One vector is turned by the same rotation once a step. Each row is the vector after some number of steps, and that number follows the row.
The counts run from 0 to 265.
81	121	81	108	116	114	119	74	129	69	89	149	85	142	84	91	91	93	107	93	111	135	77	114	69	109	106	105	62	99	75	103	113	114	115	115	98	101	82	107	68	105 : 164
66	106	95	91	75	107	112	60	123	111	88	113	106	111	109	86	116	72	93	117	83	131	95	133	76	77	102	109	87	132	99	85	104	114	75	108	72	83	117	140	73	73 : 43
80	124	106	109	113	116	130	84	91	108	131	76	109	103	87	78	98	108	91	109	125	104	84	95	74	96	111	94	100	118	132	140	96	90	67	61	113	116	82	141	73	118 : 191
77	115	89	107	80	118	138	52	121	98	97	112	125	143	63	79	92	109	94	111	78	117	86	122	86	121	83	91	81	111	104	105	117	113	126	109	75	92	94	128	93	103 : 253
82	98	132	99	119	114	87	108	119	75	97	127	102	98	64	98	81	112	99	116	104	143	94	110	83	109	113	114	79	117	133	114	62	132	92	102	80	107	127	88	64	105 : 65
80	108	79	104	86	97	95	96	111	78	77	130	86	126	98	77	98	118	114	88	102	139	83	113	59	89	128	79	106	102	131	114	90	138	74	93	82	98	125	85	63	116 : 152
74	92	103	81	80	114	83	109	101	83	84	115	102	118	71	76	93	114	106	107	120	134	85	90	89	94	128	81	48	87	95	116	51	125	99	98	72	121	89	106	74	119 : 58
82	118	116	120	100	88	104	60	121	88	98	96	102	107	95	116	109	88	88	108	120	125	58	92	100	73	122	102	53	123	96	132	71	65	91	128	103	113	119	128	79	116 : 173
68	97	80	83	76	124	99	73	117	87	94	118	112	115	76	65	93	135	113	101	97	138	81	100	100	96	124	60	109	104	142	108	82	128	83	86	100	99	91	102	96	125 : 147
83	98	92	110	73	111	105	77	94	102	106	123	95	93	111	84	90	99	102	110	122	145	118	83	75	113	131	110	96	71	120	134	85	120	90	80	107	110	86	122	45	131 : 105
88	114	93	125	57	113	121	58	112	94	88	120	117	130	79	68	113	87	110	105	100	116	96	99	80	109	119	70	77	80	88	140	114	99	106	82	81	114	107	124	89	114 : 257
83	108	106	126	71	77	118	76	100	106	114	63	136	135	100	103	95	106	73	120	88	124	79	117	76	96	122	95	82	88	105	114	120	76	76	102	57	90	101	116	84	112 : 91
69	97	97	113	71	101	131	68	99	105	103	96	121	113	108	93	70	122	101	110	94	143	102	100	83	117	102	109	76	95	125	110	67	114	94	85	108	96	57	140	65	106 : 101
61	111	88	107	98	107	130	109	102	120	95	103	98	128	84	78	118	88	111	98	137	81	82	115	65	103	103	77	109	112	135	119	97	103	49	91	76	91	107	136	80	94 : 33
72	96	87	115	92	113	102	51	138	110	103	98	87	87	65	102	99	111	89	116	105	105	82	126	110	87	108	121	85	121	123	88	84	132	112	102	76	92	143	135	73	96 : 130
69	103	114	140	72	81	136	71	112	96	109	83	112	123	101	102	83	103	107	109	98	113	111	111	88	106	111	93	71	96	121	132	85	63	70	75	88	97	77	126	72	93 : 97
85	115	81	106	116	132	127	77	95	93	110	102	100	100	86	68	89	104	100	121	127	108	100	95	73	98	118	96	111	105	134	140	99	127	91	61	121	96	113	129	56	127 : 193
87	109	98	85	114	118	103	108	112	95	102	114	92	135	68	88	120	120	111	99	123	82	76	96	66	86	123	87	103	109	122	124	75	107	88	113	67	107	137	119	67	139 : 239
74	107	95	117	81	106	99	76	127	118	121	90	68	91	55	114	120	107	82	92	149	93	86	100	96	84	122	106	82	107	112	107	98	104	78	93	69	125	121	138	78	97 : 127
64	83	70	79	97	117	138	76	126	95	94	111	91	125	97	81	82	90	92	128	121	107	108	122	94	87	118	89	85	87	115	113	136	102	76	109	107	63	114	107	56	100 : 205
78	124	108	125	92	102	115	68	116	88	125	104	76	109	79	86	87	79	100	109	127	78	87	100	100	102	111	113	56	86	92	139	69	80	92	96	95	123	91	137	67	110 : 10
85	107	74	83	108	112	126	83	91	119	84	101	103	121	108	78	82	102	67	124	131	128	84	99	74	106	133	98	113	98	119	114	136	127	89	95	102	89	127	108	48	109 : 199
90	125	99	101	95	101	96	91	115	103	111	107	94	130	48	83	113	106	80	97	114	105	86	107	61	100	114	92	110	102	122	127	136	110	79	110	52	113	144	103	76	118 : 245
90	110	111	121	110	104	92	88	99	78	123	96	108	99	62	78	82	84	78	130	119	121	63	112	105	104	121	100	68	66	110	142	97	101	94	87	87	103	113	87	71	138 : 181
89	105	87	82	111	119	103	102	112	91	95	122	94	133	55	85	107	124	104	104	117	97	78	102	66	92	116	95	102	104	124	115	83	133	98	120	62	98	143	115	69	138 : 240
88	103	131	101	111	113	76	113	111	76	98	125	88	103	64	92	93	105	105	111	113	140	98	103	76	100	128	101	72	103	124	132	66	123	86	96	71	114	133	83	58	111 : 64
73	103	117	142	70	84	134	66	123	92	112	85	125	114	100	100	79	98	103	123	88	128	110	120	91	113	101	101	79	97	136	123	91	75	70	84	89	81	77	127	82	89 : 96
85	109	120	106	89	118	103	61	104	116	103	115	113	77	78	72	80	90	77	132	120	118	82	91	117	124	126	117	105	95	132	127	78	122	103	110	110	116	128	121	68	128 : 18
63	88	112	90	60	116	101	87	121	98	91	121	98	122	78	75	108	74	92	110	118	117	98	103	106	97	133	71	45	101	87	114	110	66	71	94	79	120	87	102	80	82 : 51
61	84	73	81	99	111	137	73	133	102	91	111	101	127	99	88	78	90	93	131	108	118	100	129	99	85	102	96	81	94	122	95	122	103	76	123	102	50	101	119	70	93 : 206
85	118	90	109	112	125	130	86	89	97	122	93	99	99	80	71	99	105	93	112	135	100	95	92	73	97	122	87	99	107	128	149	103	106	81	55	114	113	103	131	62	126 : 192
86	134	99	110	96	101	112	75	118	87	97	122	96	128	86	106	117	82	86	86	132	136	68	83	78	97	127	96	59	102	73	122	114	82	90	120	96	131	76	129	89	113 : 168
73	125	101	100	94	76	93	98	105	93	100	110	84	142	91	88	98	115	85	73	102	144	75	108	51	89	120	89	100	125	119	105	114	87	54	99	74	116	94	89	71	89 : 156
62	77	110	78	106	98	108	91	111	128	116	119	98	107	108	108	88	106	67	101	115	149	82	104	99	114	109	127	91	107	138	85	100	91	84	130	106	83	80	112	53	117 : 113
87	113	126	81	133	142	104	89	122	84	132	130	115	120	48	92	91	118	88	113	96	136	95	106	79	121	100	118	91	120	126	107	110	118	113	96	83	104	87	100	66	116 : 71
71	93	77	113	107	111	113	107	116	122	103	111	72	124	63	114	112	104	92	94	164	93	71	103	91	108	113	110	73	77	103	102	97	123	83	113	65	97	95	126	66	115 : 122
67	126	106	96	108	104	107	68	140	68	116	135	91	127	83	100	95	90	92	88	83	152	92	125	71	91	96	114	91	132	118	101	120	94	73	114	101	86	80	98	82	90 : 160
78	114	100	115	125	115	137	81	93	96	103	92	113	109	61	75	62	119	87	120	122	116	78	101	94	130	95	95	84	99	139	126	90	130	105	75	117	95	91	114	75	111 : 188
79	108	152	94	130	103	96	112	109	92	115	98	109	119	78	106	93	121	89	103	91	132	79	110	71	102	111	117	79	147	126	105	68	88	83	96	69	110	108	98	54	95 : 67
58	90	80	85	96	103	139	76	133	103	97	101	111	130	113	96	92	94	90	130	107	111	89	127	93	83	99	94	83	108	111	87	110	93	68	124	90	56	85	132	80	90 : 207
103	113	90	95	102	118	129	78	115	101	89	98	110	133	61	109	117	126	82	105	133	114	89	78	65	105	126	75	83	101	107	133	134	97	108	110	88	118	128	127	81	127 : 81
